Each row is where one point has got to under a steady rotation. How many steps took it there?
The counts run from 0 to 367.
 374  202  157 -253  316  -40   64  173  198 -226  -43   96  221 -428   79  358  -32 -125   -3  140 -350 -170    2   64  102  -84  -90 -127  116  236  -86  -35  143  -64  449 -265   69  121  -75   42  282   14  -24 -140 -> 103
-113  232  -16 -514  225   80 -190   63  199 -195 -227  319  137 -245    9   43 -238   68  197   -6 -105    4  173 -204  103 -333  -86 -342  194  357   22  141  -99   34  172 -224   45  -42 -174  139  313  -40  -97  184 -> 216
 144  278   34 -366  211 -134 -120  165  231 -266   14  111  108 -289   61  129  -53 -126  206   29 -276 -154  249 -244  -26 -266  -19 -344  191  205  -19  -14  154 -186  141 -235 -134   44 -131  240  317   10   90 -196 -> 31
-224  250  154 -222   16 -122 -112  423   45 -142 -113  165  166 -335   48 -134 -194 -179   51  141 -256  108  362 -162  -12 -383  109 -173   11  381   60  -42  158   88  183  -73 -169  -90   54  349  350  -25  -83 -113 -> 283
 337   66  102 -381  310   38 -148   13  137 -104 -187  295  113 -318   63  317 -178  -38   74   45 -268  147  -10   26   89   -3 -287  -20  237  336 -215  208  -49  250  240 -278   27  112  107  222  228  114 -114  126 -> 113
  98  262  159 -376  294  179 -270  -54  312 -188 -159  291  225 -201  -99  203  -83    0   48  144 -219  -39  113 -190   60 -257   -3 -152  216  118 -101   55   61   42  355 -332  161 -129  -61  295  371 -169   89  212 -> 286
 -70  275   91 -337  148  173 -229   93  187 -209 -318  287  243 -180   21  115 -139  -32  109  132  -78 -112   30 -132   -5 -360  -50 -316  283  219  -75 -142   50 -205  369 -361    5 -129 -187  225  214 -129   55  105 -> 79
 179  120    4 -421  193   -9 -206  181   45   20 -152  392   98 -367   94  142 -199  -67   71   59 -254  246   47    1   97 -116 -190   97  118  338  -57  223  -44  390   14 -137  -23 -126  204  365   91  154 -158  167 -> 122
 329   25 -177 -488   76  200 -259  167  198 -191 -135  359  -17 -289  319  330 -166  -41  149  121 -302   33  113 -159  116 -164 -186 -210   96  219    1  118  -63  -81    9 -140 -233  -18 -276  192  199  -43 -195  -90 -> 176
  -6  178  200 -276  174   42  -65  355   80  120 -212  160  237 -248  -31  182  -81  -50  -53  157 -199   85  166  232  311  -38 -169  172   68  355 -108 -171  135  352  367 -415  -72  -63  -86  231   80   11  -92   48 -> 11
 212  400  -48 -379  223  -52 -136  299   95 -198    8  203  134 -461  216   23  -20  -84   80  151 -359 -201  158 -153   -4 -418  144 -188   97  108  119  -96   39 -137   89  -29 -109 -194  -79  184   98  -91   43  -39 -> 270
 395  198  -70 -376  147   91 -250  167   -8 -291  -93  251   88 -309  179  119 -162  -85  141  239 -323 -124   56 -146 -115 -316  -16 -184  123  162  -81  -74 -129 -199   28  -56 -253  -89  -57  278  259 -159  -68   -5 -> 119
 -20  290  141 -121   75   61 -128  396   93 -215    9  267  292 -198  154  208 -210 -203  -73  179 -288  -60   79  -55 -247   11  125 -220  172  216    5  -86  218  -13  460  -33 -261  -53  -37  322  253  179 -123    0 -> 252
  11  219  239 -205  216   -2   30  409   37    1 -123   49  183 -363  174  128  -53  -11 -143  266 -324  111   92  225  199 -182   22   96  -82  421   73  -36   77  276  436 -149  -84   49    2   77  249  -75 -220    5 -> 346
 351  284   10 -273  307 -244  -75  168  157 -285   78  150  130 -450   95  155 -104  -91  228   10 -319 -187  205 -174   -3 -222  -26 -328  183  264  -55    3   77 -135   91  -45 -135   31  -26  161  199  143  -37 -159 -> 111
 334  273   59 -425  274  302 -241   89  154 -180 -170  362  174 -169   44  276 -130   76  117  176 -209 -144  -38 -124   35 -146    9  -53  146   49 -115   50 -165  103  240 -178  -33 -143  -84  256  203 -110   -4  307 -> 127
 242  115   14 -394  174  -52  -70  426   26   37 -239  175  123 -403   67   60 -164  -66   84  215 -356  106  148  121  239 -176 -185  334 -153  286  -69  -97 -148  336   75 -141 -135 -124  164  212   70  -70 -276   16 -> 130
 385  226  114 -242  221   92 -201  265  173   -3   22  179  253 -369   37  351  -28 -203  -61  334 -530  -74   28  -28   46   84   38  267  -23   50  -88   -8   70  236  253  -99  -34 -138   -1  305  205  -29   16   50 -> 117
 119  461  182 -211  328 -157  -44  300  166   -9  -24  132  376 -360 -121   98   17  -51   -8  193 -362 -174  166  -29  113 -124  109   90  105  139 -150 -197  124  232  299 -249   44 -208  102  246  106   16  160   65 -> 205
 107  178  -10 -400  144  115  -46  340  119   57 -298  194  183 -397  113  191 -112  -74   11  186 -293   59   73  219  355 -123 -138  225  -51  306   -5 -139 -100  312  195 -218  -51  -84  -83  113  -43   -6 -233   86 -> 2
 100  -85  153 -359  131  143 -228   88  138 -105 -182  297   74 -174   62  277 -240   18  -43  103 -239  272  103   15   65  -40 -215  -11  104  410 -109  191    6  263  247 -308  -62  192    4  227  383  -59 -154   99 -> 34
 107  -80   13 -412  -19  238 -296  117  129 -125 -349  364    7 -162   70  326 -225 -156   52  175 -198  259  158  -45  162 -185 -240   13    1  339 -108   -2  -75   -9   91 -244 -105   38 -106  227  307 -131 -275  -53 -> 233
 144   92  252 -299  136  -19 -228   55  221   38   -6  219  109 -390   68  189  -19 -275 -188  218 -408  246  175 -129   76 -197   21  142   53  224  -95   59  309  113  142 -225   37 -245  175  417  202  -57  133  -95 -> 29
  77  271   82 -338  229 -105   26  230  208 -184 -142   42  231 -375  -13  216 -135  -86  143   64 -199 -150  168   40  269 -229 -145 -268   64  361  -73 -122   23  -43  297 -389   29  172 -243  -57  167   24 -153 -159 -> 160
 206  277  -43 -338   94   23 -251  132   91 -297 -118  284  204 -270  140  163 -186 -235  201   40 -203  -87   88 -251  -77 -186  -36 -321  248  185  -74 -164   43 -242   64 -153 -237 -151  -38  297   41  118  -37  -43 -> 318
  55   67  234 -105  133 -174 -104   97  103  -49  -84  239  254 -366  -89  250 -222 -351  -71   99 -379  247  177  -15   89   11 -102  171   78  295 -176  -13  185  148  247 -239   88 -129  289  389  156  225  -91 -104 -> 307
 373  172   11 -300   84   29 -165  225  224  -90   17  151  256 -409   30  409   45 -295  -37  294 -507  -61  129  -58  169   -2  -14  216  -52   35 -109 -178  169   18  173 -144  -12 -215  -48  278  135   11  -25 -182 -> 245
 392  136   51 -281  267   59   23   82  175 -155 -155  215  292 -422   -6  442 -131 -186   48  105 -351 -144  -62  107  183  -16 -146  -16   50  240 -107  -41  -92  -17  322 -269  125   56  -52  -29  121   46 -181  -59 -> 311
  12  168  164 -204   69   36 -355   83  198  -92 -154  318  243 -146 -156  278 -216 -260   55  129 -259   94  232 -244  -33   50  -75   42  227  143 -215  -50  177   40  201 -288 -105 -195   64  537  303  139   24   19 -> 308
  34  290   25 -322   13   41 -384  312  140  -88    5  364  151 -228  195   78 -166 -174   41  101 -283   30  204 -196  -74 -140  119 -100  195  129   75   88  143  157  107    4 -267 -325   40  537  110  100  129   96 -> 260
 -85  248   83 -193   -1  271 -265  422  209  -91 -116  212  167 -183  228  150 -109  -93  -82  360 -246  -47  148  -90   72 -203  188 -135   30  180  159  -56  209  -32  379  -55 -133 -178 -315  250  309 -150  -24   68 -> 13
  56  151  -60 -513  159   57 -183  108   -7 -102 -353  346  133 -235   59  131 -229    1  185  -51  -86  207   76  -49  140 -301 -251  -72  258  367 -169  -36 -154  116   20 -319 -112 -154   85  368   -4   -1 -102  218 -> 65
 177  159   41 -132    4  -25 -118  470  110 -141   48  104  276 -335   88  281  -83 -336  -37  263 -406 -106  204   38   65   -5   75   59 -107  168    8 -226  183  -19  244  -75 -280  -26  -97  228  203   92 -210 -299 -> 244
